One turn sends every row of this set to another row. A few are shown first. Where does it send the rows asked after them?
Sofus: [-2.53  1.26  0.22 -1.52 -2.00  1.01 -1.94 -0.15 -0.36  1.21  0.96 -1.45
 -1.31 -2.13  0.83 -2.11  0.11  0.77 -1.54  0.50]
Nivon: [-2.37 -0.01  1.66 -1.16 -2.14  1.42 -0.78  0.93 -0.59  0.75  0.81 -1.13
 -2.39 -0.61  0.78 -2.42  1.15  0.97 -0.76  1.02]
Tisu: [-2.10 -0.63  2.68 -1.09 -0.81  2.32  0.07  0.28  0.22  0.23  0.03 -1.24
 -1.06 -0.33  0.23 -3.08  2.40  1.13 -0.07  0.76]
Bibat: [ 0.88  2.31 -1.18 -0.43  1.56 -2.42  0.30  2.60 -0.08  0.48  0.56  1.31
  0.99  2.28 -0.44  0.31 -0.32 -3.21 -0.67 -1.61]
saf: [-3.99  0.21 -0.23 -0.84 -1.76  1.15 -1.30  1.05 -2.45  0.56 -0.56 -1.27
 -0.09 -2.06  0.70  0.63  1.09 -0.72 -1.32  1.54]
napim: [ 0.70 -1.98 -0.12  2.17  1.10  0.92  0.22  0.66  1.64 -0.67  2.41 -0.09
  1.24 -0.22 -1.01  2.21 -2.74  0.46  0.74 -1.05]
movan: [-2.31  1.65  0.31 -1.46 -0.42  1.84 -1.58 -1.63  0.46  0.93  0.50 -1.90
  0.38 -2.65  0.17 -2.54  0.70  0.53 -1.18  0.01]
Nol: [ 1.27  2.70 -1.05 -0.12  2.37 -1.92  0.08  1.38 -0.04  0.39  0.04  1.35
  2.08  1.70  0.25 -0.26  0.20 -3.19 -0.40 -2.54]
bir: [ 2.37 -1.15  0.85  1.16  0.79 -1.06 -0.68  0.02 -0.38 -0.16 -1.86  1.57
  0.22  3.82 -0.52  1.68  2.24  0.00 -0.14  1.42]
zilet: [-3.59  0.81 -0.33 -0.58 -0.38  1.75 -1.82 -0.54 -2.20  0.54 -1.02 -1.52
  1.55 -2.95  0.75  0.10  1.55 -0.75 -1.31  0.74]
Nog: [ 2.04 -0.17 -0.14  0.41  2.32 -0.42 -0.35 -1.46  1.06 -0.12 -2.13  0.57
  2.26  2.77 -1.81  1.93  2.06 -0.36  0.02  1.52]
pil: [ 1.39 -1.51  0.58  2.97  0.41  1.16  0.57 -0.01  0.93 -0.76  1.14  0.71
  1.15  0.05  2.06  1.10 -2.19  1.02  1.41 -2.18]
Lafur: [ 1.97  0.21 -0.59  1.12 -1.00 -2.12 -1.30  0.37 -0.91  0.40 -1.66  1.91
 -0.71  3.25  1.19  2.19  0.50 -0.04 -0.69  1.16]
ganu: [-3.20  0.23  0.93 -0.43  0.37  2.73 -0.71 -0.99 -1.75  0.02 -2.01 -1.42
  2.08 -2.19  1.21 -0.52  2.77 -0.42 -0.11  0.65]
Ran: [ 1.09  2.03 -0.11 -0.23  2.02 -1.38  2.43  2.13  0.71  0.10 -0.78  1.20
  1.26  3.20  0.48 -0.41  0.71 -2.64  0.83 -1.32]
laro: [ 0.41 -1.31 -0.57  1.84  0.13  1.05  1.47  0.56  2.28 -0.54  1.64 -0.29
  0.81  0.04 -0.04  2.28 -3.29  0.76  1.35 -0.53]
gok: [ 1.39  2.52 -0.37 -0.01  2.63 -1.29  1.27  1.08  0.40  0.12 -0.83  1.29
  2.19  2.34  0.77 -0.72  0.78 -2.89  0.53 -2.28]
vunu: [-1.93  0.31  1.85 -1.38  0.51  2.77 -0.40 -1.35  0.77  0.48 -0.12 -1.95
  0.49 -1.58 -0.03 -3.08  2.17  0.96 -0.20  0.25]
lanar: [ 1.25 -2.21  0.64  2.79  1.27  1.02 -0.36  0.28  0.59 -0.78  1.97  0.54
  1.41 -0.26  0.22  1.53 -2.09  0.68  0.75 -1.99]
Turim: [ 0.67  1.79 -0.65 -0.45  1.22 -2.10  1.80  3.02  0.39  0.29  0.05  1.14
  0.48  3.18 -0.25  0.08  0.09 -2.92  0.19 -0.93]
zasu: [-3.91 -0.64  0.98 -0.84 -1.81  1.83  0.35  1.57 -2.11  0.22 -1.21 -1.30
 -0.59 -0.73  0.94  0.12  2.10 -0.34 -0.28  2.08]
bazoz: [ 0.97 -1.00 -0.19  2.44 -0.41  1.12  1.78  0.14  1.81 -0.55  0.92  0.13
  0.68  0.20  1.72  1.65 -2.89  0.96  1.83 -1.18]
laru: [ 1.67  1.76 -2.20  0.10  1.37 -1.03 -0.99 -2.35  1.57  0.40 -2.30  0.33
  2.27  1.42 -0.81  2.41  0.23 -0.40 -0.43  1.35]
dum: [ 1.66  2.05 -2.43  0.50 -0.69 -2.04 -1.48 -1.22  0.17  0.80 -1.98  1.08
  0.45  1.76  0.93  2.64 -0.82 -0.15 -0.91  1.23]
Mep: [-3.42 -0.57  1.66 -0.54 -0.63  2.63  0.77  0.13 -1.64 -0.14 -2.19 -1.29
  0.79 -0.89  1.35 -0.58  3.02 -0.16  0.43  1.59]

napim goes to laro
saf goes to zasu
Now these:
Nivon goes to Tisu
Nog goes to laru
Ran goes to gok

One turn sends every row of this set to another row. A few are shown first. Where does it send the rows asked after them?
mefa: [ 1.42 -2.32 -3.27 -2.43 -3.04  0.55 -2.52  0.04  4.35  0.78  2.15 -2.55]
Kifa: [-0.69 -3.49 -2.25 -1.17 -1.67 -3.14 -3.56  2.99  4.91 -0.75  1.58 -2.58]
Bamol: [ 0.68 -0.87 -3.51  1.25 -4.25 -2.41 -2.03 -1.36  5.68 -1.60  1.43 -0.91]
lom: [-1.49  1.23 -2.54 -0.77 -5.48 -1.66 -1.33  0.01  3.39 -3.24  4.12 -0.28]
dal: [-0.36 -0.27 -3.33  0.98 -4.27 -2.90 -3.06 -1.32  5.70 -1.65  2.07 -0.57]
Rof: [-2.63 -1.46 -1.31  1.45 -2.05 -3.70 -2.24  2.05  4.53 -4.07  4.10 -1.33]
toso: [-2.23 -0.82 -1.76  0.19 -2.48 -2.27 -3.82 -2.05  5.12 -3.03  4.82 -0.78]
tav: [ 1.03 -2.96 -3.12  0.06 -2.44  0.47 -2.25  1.74  6.55 -1.70  3.18 -2.67]
nade: [-1.03 -1.80 -3.66 -1.66 -2.55 -1.71  1.39  3.33  2.57 -1.23  2.39 -1.51]
ragi: [-0.44 -1.72 -3.29 -2.15 -3.56 -2.62 -2.50  1.62  5.32  0.51  0.52 -2.70]
koruv: [-0.58 -3.79 -2.46 -1.56 -2.05 -3.49 -3.04  3.13  4.59 -0.02  1.85 -1.13]
toze: [-0.41 -0.98 -0.01  0.60 -2.52 -1.75 -4.54 -2.22  4.81 -1.64  4.27 -2.42]
pezur: [-2.76 -1.47 -0.43 -1.76 -1.85 -1.04 -2.08  2.78  1.54 -0.39  3.18  0.22]
Nogof: [-2.12 -2.49 -0.28  1.62 -4.83 -0.94 -2.81 -0.91  4.30 -0.54  2.95 -3.95]
Mize: [ 0.23 -0.36  0.32  1.25 -3.79 -0.65 -2.92  0.91  3.90  0.48  2.28  0.16]
Bokol: [ 0.78 -2.26 -2.03 -0.91 -2.56 -1.07  0.83  3.12  2.15  0.29  1.67 -3.14]
mozus: [-0.94  0.79 -1.27  0.32 -2.92 -0.05 -0.19 -2.06  2.60 -2.86  4.61 -2.81]
Malos: [-2.07 -1.47 -3.05  1.23 -5.06 -0.98 -1.25 -1.77  5.85 -1.93  3.24 -1.60]
miku: [-0.32 -1.77  0.11 -1.48 -1.74  0.67  1.29  0.76  3.59 -1.23  4.76 -0.51]
Fip: [ 0.59 -0.31 -3.36 -2.81 -0.23 -2.60 -0.14  1.94  3.06 -2.23  3.63 -0.33]
Nug: [-0.81  0.63 -1.61 -0.14 -3.49 -0.52  0.54 -2.10  2.36 -2.11  5.18 -1.49]
Sido: [-1.91 -0.80 -0.65 -1.86 -2.88 -0.74 -2.94 -1.37  1.79 -4.15  4.36 -3.29]
zusu: [ 0.41 -1.46 -0.63 -2.24  0.14 -2.61 -1.73  2.79  1.57 -0.65  3.60 -2.41]
Defoz: [-1.68 -0.48 -2.64  1.09 -4.27 -3.54 -0.75  1.79  6.15 -0.83  2.81 -0.65]
disiv: [-1.08 -1.15 -3.89  0.51 -3.28 -3.96 -4.47  0.09  3.71 -1.57  1.97 -3.38]
tup: [-2.15 -2.06 -0.10 -2.34 -0.79 -0.97 -1.03  2.35  1.69 -1.35  5.18 -3.14]
dem: [ 0.05 -4.18 -1.28 -0.34  0.45 -1.87 -2.00  1.04  3.83  0.22  2.58 -3.81]
nipav: [-2.84 -0.59 -0.57  1.38 -1.91 -4.01 -0.80  0.85  2.78 -3.57  4.47 -1.39]
Bedi: [ 0.94  0.39 -2.65 -2.20 -0.60 -2.99 -1.42  0.32  3.79 -2.06  4.15  0.91]
Berol: [ 1.85 -0.63 -1.35  0.28 -2.28 -1.91 -2.10 -0.87  4.42 -1.18  3.18  1.68]
Raf: [ 0.48  0.15 -1.05 -0.27 -2.28 -1.14  0.31 -1.92  1.98  0.57  2.60 -3.76]
Depag: [ 0.59 -2.18 -2.93  0.62 -2.27 -2.84 -0.27  2.34  5.44  1.38  2.31 -0.83]
zudas: [-2.28 -1.83 -1.10 -0.74 -3.18 -1.67 -3.95  2.98  1.86  0.36  1.53 -2.69]
rivof: [-0.91 -2.12 -2.44 -0.07 -2.78 -1.24 -2.39  1.64  7.10 -2.07  2.07 -4.62]
Sigu: [-2.73 -0.07 -0.50 -1.15 -2.63 -3.97 -0.93 -0.60  0.62 -0.94  3.45 -1.31]
liki: [ 1.36 -1.50 -3.29  0.77 -3.04 -2.30 -1.00 -1.93  5.63 -2.45  3.35 -4.21]
Vezit: [ 0.81 -1.28 -2.58 -0.46 -1.98 -1.71  0.78 -1.83  5.20 -3.12  5.29 -1.43]
Loti: [-3.34 -2.33 -2.32 -1.28 -2.76 -1.56 -0.88  1.85  2.70 -1.94  3.49 -5.62]
dolo: [-1.80 -2.72 -4.02 -2.37 -1.39 -2.66 -0.40 -0.03  3.28 -3.21  4.34 -4.27]
fopi: [ 0.24 -2.54 -1.10 -2.24 -0.76  0.01 -2.38 -0.95  1.03 -1.96  3.87 -3.24]
feri: [-2.43 -3.25 -0.98  1.07 -4.29 -0.59 -1.76  0.62  3.52 -0.61  2.57 -4.97]
Poda: [-0.52 -3.17 -2.99 -1.87 -3.35 -0.33 -4.31  1.65  2.64 -3.26  3.27 -0.66]
Vug: [-0.69 -0.91 -1.30 -1.10 -2.13 -2.16 -0.71 -0.76 -0.03 -0.76  4.73  0.62]
sol: [-0.95 -1.36 -0.58  1.13 -1.49 -0.88 -0.66 -0.75  1.96 -3.43  6.23 -1.36]
fut: [-1.18  0.08 -0.71  1.02 -1.63 -3.23  1.20 -0.75  4.49  0.40  3.37 -3.34]
vufa: [ 1.04 -1.41 -2.69 -2.62 -2.93  0.24 -0.93 -1.09  2.62  1.20  2.63 -2.74]
lin: [-2.00 -3.13 -2.80 -0.66 -3.05 -2.25 -3.54  2.94  5.04 -3.38  4.14 -0.28]
zun: [-1.09 -2.88 -0.35 -1.93 -0.80 -0.56  0.22  2.27  1.60 -1.16  4.61 -3.50]

rivof goes to Bokol
sol goes to Malos
Now these:
Kifa goes to zun
mefa goes to Fip
Berol goes to lin
feri goes to vufa
disiv goes to dem
tup goes to mozus
Defoz goes to zudas
tav goes to nade
fut goes to Mize
Depag goes to pezur

